Each row of this table is followed by its label. One hidden rule gives the labels. It looks at one to three of the table's principal directions, none of them among the few with the most spread.
(-10 41 -21 10 17 -7 3 5 1 27 -5 22 17 -25 -2 26 -10 -15 -24
 -3 2 -29 7 -14 -10 -19 62 -12 -14 5 35 3 20 -1 -22) P
(-25 -7 29 5 12 -6 17 -39 -9 5 -10 2 -7 -20 -15 14 42 39 -7
 11 -29 -21 -15 12 18 -6 2 -14 -3 7 -32 16 -8 -9 -1) P
(24 14 -31 -18 -18 20 -20 34 -10 -4 24 -38 20 -10 -13 4 -20 -78 -17
 -17 16 36 7 -31 8 -45 9 10 15 -6 30 -2 -22 8 -9) P
(-3 -25 -1 -12 -3 17 -7 -9 -23 -14 -28 -24 -21 -15 0 -2 37 -11 -28
 -19 -47 4 -34 26 0 -22 -22 -32 11 -8 -24 9 -6 -5 -6) K
(38 7 -11 7 -1 25 -14 22 -26 -35 19 6 4 -15 10 -12 11 -54 3
 -36 1 30 -23 -8 -5 -4 -7 -3 -1 19 3 8 -18 -23 25) H
(38 -30 8 -26 -51 58 -67 17 -26 -58 27 -81 4 54 40 -21 52 -59 2
 -40 45 42 -26 45 42 -50 -37 20 24 -13 -52 0 -45 50 17) K
(-19 6 6 -3 36 -33 43 -14 22 23 -11 15 -3 -10 -25 10 -13 53 3
 20 -30 -27 9 -28 2 18 18 -16 -1 8 4 -8 13 -7 -9) K
(-18 -29 30 1 19 -35 50 -22 30 25 -5 45 0 -5 -16 -12 -14 56 26
 27 -35 -7 9 -12 -17 17 0 -4 -19 6 6 -18 12 -22 19) H
(-32 0 12 9 16 -4 -4 -23 -17 1 -37 4 -22 -24 8 -6 27 32 -5
 12 -30 -31 -26 38 0 34 -7 -17 -4 9 -20 9 15 -1 -16) P
(2 -3 5 13 -5 5 0 24 -18 -18 -15 24 4 -53 -26 -6 18 -39 -15
 -20 -24 43 -15 -9 -23 5 -23 0 -24 7 3 10 -11 -45 23) K
(26 -19 -9 -21 -12 -1 -7 25 28 -10 20 -11 11 34 1 -16 -34 -8 23
 6 20 23 15 -16 8 1 -9 28 15 -7 18 -33 -7 22 13) H
(-19 -19 23 2 5 0 21 -34 -18 17 2 -2 1 -15 5 6 23 8 -18
 5 -49 -11 -26 9 -13 -37 12 -41 -13 -1 -20 22 -13 -9 -13) K
(-68 21 -1 16 9 -4 -10 -9 -3 23 -65 34 -10 -35 4 32 49 28 -42
 1 -8 -44 -6 48 -20 -6 30 -7 -33 -15 -14 -2 22 0 -13) H
(-40 38 6 22 52 -42 23 -22 -5 42 -49 29 -10 -48 -15 -6 -33 42 -2
 31 -44 -55 1 -2 -15 69 42 -34 -20 22 39 16 62 -25 -43) K
(78 7 -86 15 -44 38 -51 32 -9 -30 32 27 21 -10 -7 14 -46 -79 -22
 14 27 39 -14 -40 -35 7 -22 38 36 -11 59 -7 -31 -8 10) H
(31 18 -44 15 -15 9 -16 26 10 -1 8 46 23 -23 -19 24 -24 -38 -24
 11 13 15 2 -37 -32 -4 18 25 -2 -9 45 -10 -8 -13 8) H
(-25 -7 74 -25 32 -27 33 3 2 16 -21 -25 -69 21 10 -82 -32 41 73
 18 -18 -11 22 15 16 88 -48 0 -9 15 -10 0 74 -6 -22) K
(20 8 -11 -10 3 8 -9 17 11 -33 21 -34 7 36 -21 6 -2 12 16
 -5 45 24 18 -42 35 17 -26 35 25 -1 -24 -8 -40 11 26) K
(-8 8 -15 23 -9 13 -11 -11 -17 -8 -16 26 2 -29 -14 22 31 -4 -25
 -2 4 4 -11 1 -15 0 -11 6 -7 -4 -11 16 -20 -26 18) H
(49 -4 -19 -22 -31 14 -32 43 30 -20 56 -23 22 59 14 3 -45 -35 22
 0 60 26 28 -17 23 -21 5 49 26 -15 23 -31 -16 44 5) H
(5 28 -3 9 43 -7 37 -14 -21 -2 -3 5 -37 -17 -2 -17 0 23 21
 -8 -15 -20 -7 -26 1 50 -20 -26 13 31 -10 21 16 -30 -1) K
(-40 11 83 2 75 -48 78 -44 9 11 -19 7 -43 -1 -38 -53 11 116 81
 27 -13 -25 23 -41 41 109 -37 3 -16 46 -45 12 29 -43 27) P
(10 -17 43 12 -29 26 -23 -15 -21 -27 14 -22 22 38 43 -17 70 -13 8
 -47 42 22 -15 43 13 -40 -2 -8 -32 5 -58 21 -23 13 37) K
(-31 2 33 18 26 -39 47 -52 15 41 -1 19 10 12 8 6 0 70 19
 6 -2 -43 22 9 6 2 37 -33 -21 15 -7 13 27 -5 -3) H
(-24 20 -3 -3 24 -20 20 -3 10 33 -8 -2 6 -6 -10 -11 -32 17 6
 35 -5 -19 10 -34 -11 22 21 -2 -9 4 19 -5 9 8 -24) K
(-22 -1 -19 -15 -24 11 -37 3 0 14 -7 -44 2 19 23 23 -5 -9 -36
 22 3 -25 -7 38 3 -33 17 -3 17 -31 -5 -3 -3 60 -55) H
(2 -8 -27 -7 -9 -5 1 -9 6 21 4 -11 11 -8 -1 17 -22 -4 -29
 29 -31 -16 -14 -3 -14 -25 17 -20 18 -12 20 -3 -3 25 -40) K
(-5 -36 34 -16 -33 -18 9 -37 7 43 26 -87 24 71 35 -6 -19 13 -11
 0 2 -8 19 29 11 -69 22 -56 0 -28 -21 29 13 61 -55) K
(18 -14 -26 34 14 -14 27 -3 22 -24 -14 111 8 -43 -47 13 1 34 18
 5 -8 25 4 -38 -31 54 -32 37 -7 17 23 -25 -21 -79 86) H
(14 16 1 31 31 -19 31 -28 9 -4 12 53 7 -2 -8 3 -1 57 28
 13 11 -21 1 -31 -3 53 6 3 -6 30 -3 5 -1 -27 31) P
(-12 -17 -15 -17 -1 0 11 6 7 -13 -9 -38 -12 20 -17 4 7 21 -6
 -4 5 20 8 -19 8 0 -48 2 24 -16 -36 -7 -35 8 11) P
(-22 24 16 -2 17 2 14 -15 -17 0 -14 -45 -12 17 -12 14 39 14 -6
 -49 30 -1 30 -8 35 -21 -3 -19 -1 -2 -41 32 -3 -17 13) P
(-5 49 -40 -6 -2 20 -28 27 -5 -7 -6 -40 11 2 -19 46 19 -28 -44
 -21 47 -2 18 -26 23 -33 22 14 14 -18 -8 8 -22 21 -15) P
(2 -7 -7 19 17 -13 0 -36 -2 2 -11 26 -3 1 14 -4 -15 46 12
 25 -22 -36 -18 18 -6 47 5 -16 10 15 9 3 14 -4 -6) H
(-46 3 23 16 6 -18 19 -28 1 30 -41 23 9 -30 -20 28 42 23 -30
 -20 -15 -16 14 21 -5 -34 31 -25 -37 -8 -9 17 19 -29 8) P
(25 18 -35 1 -20 31 -30 26 -17 -29 16 -17 7 -3 -16 -5 -3 -53 2
 -8 48 45 6 -38 3 7 -38 40 16 -2 3 3 -42 -13 26) K
(-17 41 -27 7 40 -22 21 -1 9 28 -20 24 -4 -26 -17 12 -29 22 -4
 18 -7 -38 12 -31 -7 32 35 -7 2 13 35 -6 27 -9 -20) K
(-35 21 -5 21 23 -34 40 -24 9 31 -31 20 -15 -11 -10 -5 -6 62 7
 22 8 -28 20 -14 -20 55 -15 -12 -9 8 -8 10 25 -12 -8) K
(-6 7 20 10 -13 23 -21 3 -18 -27 9 -28 28 14 4 12 59 -14 -14
 -32 39 26 -8 -1 17 -34 2 6 -24 -2 -54 21 -50 6 28) K
(12 9 -1 18 9 6 8 -3 -2 -21 15 40 1 -13 -22 30 17 12 -1
 -9 3 6 0 -23 1 4 -2 14 -3 6 -11 9 -24 -37 35) P
(-7 -12 28 -9 2 -3 1 3 -3 9 -8 -11 -8 5 17 -9 5 -2 -9
 -5 -32 -10 -14 25 -6 -16 19 -27 -17 -6 -6 4 23 14 -25) P
(-45 -14 42 -23 -1 3 3 -25 -29 26 -26 -63 -38 -6 13 -17 24 4 -20
 15 -51 -23 -21 44 7 -20 -13 -43 0 -15 -36 29 22 25 -63) P
(31 -23 -7 1 -38 16 -24 -12 7 -17 39 -42 36 69 41 -13 9 4 13
 1 58 16 -6 7 9 -22 -14 8 12 -6 -33 -3 -42 56 12) H
(38 23 -50 21 -28 21 -28 22 -6 -23 25 24 19 -14 -3 39 -1 -49 -21
 -26 41 21 8 -7 -5 -21 3 23 15 -2 23 4 -19 -13 19) K
(8 -8 -16 -7 -15 22 -19 5 8 -22 -11 -3 -14 30 6 -3 29 16 -1
 7 32 4 -6 -1 -1 11 -36 30 14 -16 -32 -17 -21 21 21) H
(-43 24 11 24 13 -9 -3 -23 -4 19 -27 37 1 -24 3 10 18 33 -1
 21 9 -35 1 20 -8 27 22 8 -26 7 -2 7 14 -9 -2) H
(-6 -7 15 15 28 -45 46 -43 26 44 -19 34 18 -9 -21 -7 -20 67 5
 41 -39 -35 1 -27 -17 29 34 -31 -17 12 22 0 34 -7 -11) P
(-14 -15 30 -22 -3 -6 4 -1 5 16 3 -29 -10 7 -2 -11 -10 3 2
 21 -24 -4 0 9 11 -12 3 -4 0 -11 -3 -1 13 21 -31) K
(24 6 -29 -11 -38 30 -52 22 -2 -12 35 -38 27 37 24 18 -16 -55 -14
 -6 50 13 8 7 14 -49 19 24 19 -21 12 -6 -27 43 -13) H
(1 -8 36 -14 -12 29 -17 0 -27 -25 10 -47 -27 28 26 -17 42 -17 12
 -32 16 12 -8 33 27 -20 -28 -3 2 -3 -49 19 -8 9 5) K
(25 -31 23 9 -3 16 -1 -31 -4 -39 21 5 5 38 15 5 47 37 17
 -21 7 5 -20 13 21 -9 -17 -3 5 7 -53 7 -37 -6 49) K
(-22 16 -19 30 27 -10 26 -2 -8 5 -22 87 17 -88 -30 37 23 -8 -31
 -11 -48 -5 -21 -11 -37 -9 33 -14 -30 20 26 -2 -10 -64 27) H
(-20 1 -16 -17 15 -13 31 -5 19 28 -4 8 -2 -21 -32 29 -12 16 -24
 27 -35 -17 5 -33 -6 -28 18 -5 12 -13 14 -15 -8 1 -19) P
(17 33 -56 12 6 13 -3 28 5 -26 14 28 7 -17 -35 42 -6 -16 -11
 -13 40 21 19 -54 0 7 -14 39 21 0 10 -9 -43 -30 37) H
(-27 -22 49 -9 -10 14 -19 -11 -9 -6 -32 -23 0 17 13 -15 62 7 -7
 -22 0 4 -11 44 15 -30 3 -6 -31 -12 -44 3 1 11 15) P
(-8 4 -2 -8 18 -5 9 15 10 6 -22 32 -18 -17 3 -4 2 2 0
 -6 -21 -17 -3 11 -11 5 15 -1 -7 4 17 -24 29 -7 2) K
(12 0 13 -15 -3 30 1 4 -32 -31 19 -65 -11 19 8 2 53 -27 -12
 -52 8 25 -15 -5 29 -47 -24 -24 11 1 -62 28 -40 5 10) P
(3 8 -46 -12 -1 17 -8 27 -4 -7 0 -1 2 -27 -18 26 -4 -37 -37
 3 -20 11 -17 -27 -16 -29 1 3 18 -13 13 -12 -32 2 -9) K
(8 35 -54 24 -24 44 -49 46 -35 -40 9 38 30 -78 -36
 61 24 -104 -56 -37 15 52 -12 -20 -15 -47 8 36 -7 -6
 25 12 -64 -56 35) P
(4 6 -25 -12 -3 2 8 23 12 -9 23 -13 9 -5 -36 33 -14 -12 -15
 5 8 24 15 -46 9 -23 -11 22 21 -13 0 -8 -42 -1 5) H
(60 -7 -42 17 -62 58 -88 39 -17 -65 19 19 16 18 35 10 24 -78 -10
 -38 64 42 -18 43 -6 -15 -24 52 11 -13 6 -10 -30 7 43) K
(-2 -41 6 -21 -54 17 -37 -2 13 2 -2 -77 23 94 59 0 31 5 -29
 -19 41 3 -2 56 0 -73 2 -22 -3 -47 -56 -4 -15 90 -22) K
(22 11 -15 -8 -12 9 -17 11 -8 -7 29 -39 14 8 -1 -1 -22 -34 1
 3 19 15 3 -18 18 -9 0 8 21 2 12 7 -16 19 -17) H
(20 -9 8 -7 -2 10 -11 2 -4 -26 4 -21 -7 23 13 -20 15 2 20
 -18 15 8 -7 12 22 13 -20 5 11 9 -19 -3 -3 9 16) K
(6 30 -43 -3 23 -8 11 20 2 -1 -5 0 -6 -35 -42 12 -32 -10 -8
 13 -6 5 10 -55 3 31 -9 13 26 8 30 -5 -7 -19 -8) K
(27 -9 3 -3 -23 26 -30 -15 -11 -19 35 -43 27 42 22 0 19 -12 -1
 4 30 8 -19 -2 21 -30 6 5 11 -4 -28 11 -42 39 1) H
(-41 -26 78 -14 8 -33 40 -62 -1 44 3 -71 -14 45 15 -44 -2 69 36
 32 -13 -25 15 19 29 10 -14 -39 -8 3 -46 32 24 32 -41) H
(-58 24 15 14 42 -26 36 -17 -4 27 -50 33 -14 -56 -30 13 27 40 -16
 3 -38 -29 0 -4 -11 21 18 -23 -29 12 -7 10 21 -37 -4) K
(-50 12 25 7 17 -10 22 -3 -13 11 -31 -18 12 -20 -3 15 56 11 -32
 -38 -10 -1 -4 9 -3 -36 20 -40 -40 1 -46 21 -11 -7 1) P
(-13 34 -11 24 38 0 0 19 0 -18 -37 80 -20 -39 -5 24 25 20 -8
 -19 -9 -28 -10 7 -18 41 22 11 -22 14 5 -12 20 -42 29) P
Which label does each new row get?
(14 -42 13 9 -18 1 5 8 10 -12 3 72 0 -16 13 -15 3 -16 19
 -16 -22 25 -8 34 -33 -8 -14 11 -22 4 20 -24 8 -38 48) >> H
(15 37 -32 6 7 30 -22 38 -18 -50 8 -1 -8 -16 -24 10 18 -30 4
 -20 47 34 2 -42 15 31 -40 48 17 10 -19 0 -48 -24 39) >> H
(6 20 -42 -12 -16 20 -29 20 -2 -5 9 -33 5 11 5 24 -6 -32 -24
 -2 32 -1 6 -4 10 -28 5 15 27 -17 6 -6 -18 33 -21) >> H
(-31 -19 12 -1 -7 -35 27 -25 11 61 -29 -6 -5 -1 11 -24 -34 19 -6
 25 -31 -21 14 24 -34 -1 9 -41 -17 -13 26 5 55 12 -45) >> K
(3 -5 1 -1 -3 -9 9 -15 21 10 24 -7 26 37 8 17 -4 27 4
 4 24 -10 16 -9 11 -28 25 -1 1 -5 -8 -6 -15 24 5) >> H
(8 -14 -7 4 -44 22 -41 33 -15 -16 0 -14 24 -7 14 -5 8 -69 -25
 -23 13 47 -11 24 -23 -35 -10 7 -19 -17 2 4 -20 5 5) >> P
(50 -7 -57 -2 -32 10 -18 23 21 -6 39 -9 43 40 18 11 -36 -34 -11
 -3 41 22 5 -28 -18 -34 11 9 21 -12 26 -21 -30 37 5) >> H
(24 -20 -5 8 -31 25 -36 14 -14 -17 -4 31 3 -15 27 -19 10 -52 -4
 -11 -8 20 -28 40 -28 -9 -5 7 -13 -1 21 -9 8 -8 14) >> K
(23 -3 -15 -1 -4 6 -4 13 1 -5 -5 24 -3 -15 -13 -11 -15 -28 5
 -6 -5 18 3 -13 -11 7 -7 12 3 2 33 -11 11 -25 18) >> P
(5 57 -12 17 17 38 -15 16 -32 -42 27 -15 20 10 -2 29 57 -29 -4
 -58 78 21 7 -46 28 -25 11 21 -12 16 -49 27 -68 -22 54) >> K
(-5 -22 -7 9 -22 12 -19 -22 0 -5 -7 8 2 21 26 6 23 21 -8
 12 8 -12 -17 36 -13 -6 -11 1 3 -13 -23 -4 -14 21 5) >> H
(-12 21 -39 12 9 11 7 9 -2 -19 -19 41 9 -63 -60 49 44 -5 -38
 -6 -4 18 -7 -43 -4 -11 -11 26 3 -1 -7 -7 -50 -44 42) >> P
(-49 20 54 -5 15 -30 26 -44 12 42 4 -70 -5 71 18 -16 1 79 34
 18 59 -39 49 2 41 17 7 -10 -10 -3 -51 27 21 47 -31) >> K
(50 -5 -32 -5 -42 46 -55 24 -17 -49 26 -25 5 16 7 17 18 -60 -17
 -28 35 35 -13 10 18 -30 -25 28 32 -14 -7 2 -35 12 17) >> P
(44 -29 17 7 -5 2 24 -16 21 -32 62 27 30 36 -6 9 15 26 38
 -13 27 28 6 -31 22 -20 -9 23 5 16 -24 -11 -52 -15 70) >> H
(-26 -10 23 -11 19 -19 17 -7 -16 23 -20 2 -33 -63 -12 -19 -26 -8 -3
 31 -91 -18 -25 26 -8 25 -2 -30 3 12 30 8 43 -16 -54) >> P
(-49 -20 59 -15 -23 0 5 -31 -16 38 -28 -63 -26 20 15 -8 44 16 -29
 3 -19 -16 0 49 2 -46 -8 -41 -22 -33 -54 37 27 33 -51) >> H
(-21 -2 -8 3 15 -23 33 0 11 24 -25 26 4 -40 -28 13 -3 12 -24
 6 -43 -3 -1 -17 -26 -7 11 -22 -13 -2 15 -5 8 -21 -6) >> K
(-47 19 14 -13 39 -3 8 19 -20 -2 -49 -1 -42 -56 -19 1 21 0 -19
 -7 -57 -16 -19 14 2 22 -3 -16 -8 5 -10 2 20 -23 -23) >> P
(-3 12 3 17 43 -30 58 -42 19 -6 -4 20 -9 -2 -52 17 23 104 20
 24 3 -18 12 -62 24 61 -31 6 18 22 -41 8 -22 -28 36) >> P
(-29 -24 100 -6 29 -18 34 -17 -1 -3 -26 5 -62 35 23 -67 24 68 68
 -11 -12 -10 10 39 12 69 -45 -7 -36 14 -54 10 55 -24 22) >> K
(-70 -5 91 -16 19 -43 64 -72 2 73 -3 -87 -2 39 -15 2 20 79 -4
 18 -18 -37 38 -7 38 -48 29 -63 -26 -16 -61 55 21 26 -56) >> H
(23 -12 -9 8 2 -16 5 5 11 13 3 53 -4 -30 -11 -22 -62 -10 18
 41 -40 1 -7 -11 -32 47 0 10 1 9 65 -15 32 -24 -10) >> K
(1 -22 44 -19 9 1 16 -12 -4 -6 9 -35 -28 37 9 -31 6 24 30
 -2 -10 3 -1 1 19 10 -28 -9 4 0 -35 8 4 6 1) >> P
(39 -18 -31 -1 -16 -5 12 19 33 -8 37 51 14 -6 -26 18 -42 -6 9
 27 -2 24 10 -39 -17 1 -13 38 21 -5 38 -32 -21 -12 24) >> K
(45 30 -38 5 15 12 -8 23 -3 -27 9 10 -2 -2 -24 5 -17 -20 7
 -15 26 15 9 -52 10 32 -8 22 22 12 22 -1 -7 -25 25) >> P
(-30 -2 36 10 31 -24 43 -35 15 22 -22 45 -12 -1 2 -4 31 65 22
 -5 -8 -35 11 13 1 11 19 -13 -26 15 -17 -7 28 -22 26) >> P
(3 18 -29 24 -34 8 -38 -12 -11 22 -5 -2 34 -6 24 33 5 -32 -49
 -2 20 -21 -6 34 -19 -41 49 -21 -10 -15 23 22 15 28 -37) >> P
(16 15 -46 15 1 4 -14 4 2 -10 2 39 10 -39 -34 39 -21 -10 -22
 21 -11 -3 -5 -26 -6 14 7 22 22 -1 38 -5 -15 -24 3) >> K
(15 14 23 7 16 21 -16 16 -18 -57 -7 3 -29 11 -14 -16 37 10 34
 -33 37 27 5 -13 32 57 -50 37 -1 15 -42 10 -16 -40 58) >> P
(10 -3 -26 17 -27 11 -26 8 4 6 4 54 13 -20 3 11 -22 -28 -11
 27 4 5 -6 7 -38 1 7 28 -7 -12 40 -11 -1 -9 3) >> K
(5 29 21 -9 33 -3 8 33 -17 -12 12 0 -30 -30 -11 -45 -40 -32 48
 4 -9 15 5 -27 13 65 -18 21 0 33 27 2 23 -32 -5) >> H
(24 -16 12 -23 -27 19 -25 11 8 -13 26 -58 12 74 38 -24 6 -17 20
 -23 54 17 13 14 26 -33 -5 10 8 -12 -24 -10 -10 50 7) >> K
(21 10 -30 -9 -30 35 -45 43 -24 -16 11 -19 9 -28 9 28 5 -92 -54
 -26 -16 20 -25 18 -11 -61 22 -8 6 -18 20 7 -11 14 -32) >> K
(0 14 -15 17 30 -27 16 3 22 13 -31 67 -3 -20 -4 2 -22 31 9
 1 -15 -31 8 2 -19 44 31 -3 -13 15 43 -22 48 -25 10) >> K
